In the rows, zero is written as 128.
Named moves, each a turn or a mirror, and the order they were made in; the first pair answered:
z_298 (before => after):
[120 129 117 134 130 119 133 126 121 110 119 161 146 114 130] => [133 131 133 126 134 138 123 149 165 147 120 127 128 137 146]
[120 136 176 108 134 132 147 135 131 147 161 125 127 116 108] => [118 132 164 113 130 122 150 127 114 131 166 139 131 113 103]
[102 150  98 147 135 104 166 149  89 123 126 117 157 127  92] => [117 145 123 136 140 118 149 170 140 161 128  76 127 156 109]
z_570 (before => after):
[140 134 114 152 140 143 119 112 134 121  90 156 116 123 157] => [135 107 120 116 112 145 109 106 107 106 132 118 106 158  96]
[156 121 140 124 134 150  86  92 144 104 122 162 111  96 167] => [142  94 151  94 116 138  85  95 121  92 154 134 109 122 112]
[120 119 154 105 115 106 130 114 120 118 139 132 146 116 111] => [127 130 143 125 132 116 122 117 147 130 113 153 129 105 160]
[153 112 143  92 124 166 100 101 147 126 143 115  98 145 131] => [134 119 159  89 124 114 148 121 111 114 163 138 144  95 106]
z_987 (before => after):
[121 166 114 148 139 138 143 164 140 143 125 119 126 140 137] => [126 154 120 140 136 145 131 157 151 139 128 107 114 158 134]
[141 179  57 168 121 148  90 107 121 105 108 118 125 171 136] => [135 197  63 176 127 130 118 122 112 104 110 134 152 145 130]
[111 136 113 141 112 126 143 119  91  97 130 139 148 131 115] => [118 121 114 126 107 150 123 107 102  95 136 123 129 154 112]
[ 93 162  71 174 134 131 155 151  77 110 131 109 145 178  78] => [ 99 149  70 163 124 142 128 144  93 113 131  93 128 199  79]
z_381 (before => after):
[116 138  83 149 123 126 146 115  95 106 131 144 123 152 121] => [119 128  88 138 121 133 140 118  99 110 145 121 114 167 105]
[118 115 153 153 139  95 170 104 109 102 113 204 158  38 149] => [109  93 158 123 119  90 158  93  67  77 148 171 159  68  81]
[138 124 147 127 146 102 141 107 122 112 123 185 149  79 145] => [134 105 146 105 133 100 133  98 101  91 146 168 150  94 109]
Pairs:
Each pair is 2 to 3 moves apart.
[152 114 162 103 126 143 104 123 178 159 124 111 106 121 164] => [132 113 177  93 115 107 139 145 127 143 162 100 142 111 105] | z_987 z_570 z_570
[132 144  67 183 129 133 132 124 130  99  93 146 136 149 163] => [140 137 121 146 118 128 142 183 170 160 131  73 129 172 136] | z_570 z_570 z_298
[162 124 139 131 137 156  92 107 181 136  95 137 106 105 174] => [136  91 149  86 102 127 115  92 117  96 155 112 124 123  72] | z_570 z_298
[163 109 127 112 110 173 121 145 118 111 118  98 161 159 123] => [151 127 120 134 115 149 147 151 101 102 103 142 185 114 130] | z_298 z_570
[118 119 149 100 136 130 107  91 161 117 111 146 111 147 176] => [111 123 178  89 131 104 134 136 162 145 144 109 128 144 142] | z_570 z_987 z_298
[143 120 153 130 143 128 125 123 156 137  99 143 131  98 182] => [123 133 156 128 138  91 163 144 121 131 117 139 165  82 140] | z_570 z_987
[100  93 123  97 107 137 112 107  87  95 182  96 136 180  25] => [117 114  80 142 120 186  67  92 133 115 139  91  94 216  93] | z_987 z_570 z_570
[108 163 114 167 167 107 118 157 137 193 102 118 150 159 196] => [ 89 122 103 129 125 114  97 119  73 138 151  87 146 221 100] | z_570 z_298 z_381
[127 163  78 162 134 154 134 132 154 143  85 123 112 168 151] => [115 170 109 148 126 111 179 178 122 147 124 105 146 147 102] | z_570 z_381 z_987
[114 148 128 104 144 106 124 116  74  89 165 156 163  71 138] => [149 129 113 105 152 170  60  93 140 108 130 129 105 116 188] | z_381 z_570 z_987
[146 136 129 149 146 170 138 107 183 149  81 127 128 159 207] => [121 130 172 124 124 118 196 170 141 168 148  68 174 158 119] | z_570 z_987 z_298
[ 98 113  73 108 121 142  97 130  84  97 129 161 122 181  76] => [ 93 158  84 145 154 109 150 165 102 132 103 195 159 115 121] | z_987 z_381 z_570
[122 110 146 109 116 126 148 143 115 137 154  91 146 145  76] => [143  93 131 115 117 166  99 100 143 126 127 101 109 166 117] | z_570 z_381 z_987
[143 109 150  99 123 167  80 102 142 114 138 115  98 169 124] => [122 160 149 148 162 124 152 147 133 137 107 169 151  85 168] | z_381 z_987
[160 157 142 179 147 158 116 152 155 166 110 103  87 160 142] => [160 153 123 184 155 166 106 129 149 149 102 129  85 145 158] | z_381 z_987
[147  97 158  94 119 157  90  91 127 106 161 126  95 188 110] => [150  98 190  82 126 150 102 104 149 128 167 115  98 162 123] | z_570 z_987 z_381
[139 156 105 140 123 173  90 107 116 107 133  91 115 199 132] => [127 193 136 167 154 116 164 153 115 134 119 136 171 105 164] | z_570 z_381 z_570
[139 184 115 164 156 150 142 178 149 169 136  70 116 162 152] => [142 161 124 130 137 155 118 164 141 163 156  50 104 184 132] | z_570 z_570 z_987
[114 125 106 127 114 114 120 103  70  88 131 120 139 148  75] => [129 148 144 123 136 114 140 159 134 161 133  63 132 155 104] | z_381 z_987 z_298
[104 151 130 149 144  86 185 171 107 133 131 137 169  92 119] => [125  93 130 104 111 145 108 133 124 121 161  79 106 179  81] | z_381 z_987
[146  88 149 104 110 104 133 127 124 114 154  91  92 130 101] => [154 101 119 138 129 136 103 111 149 111 117 121  66 134 148] | z_298 z_570 z_570
[142 167  66 178 169 145 107 150 121 127 139  94 146 211 146] => [135 168  79 170 167 131 120 163 110 130 152  83 157 211 131] | z_987 z_570 z_381
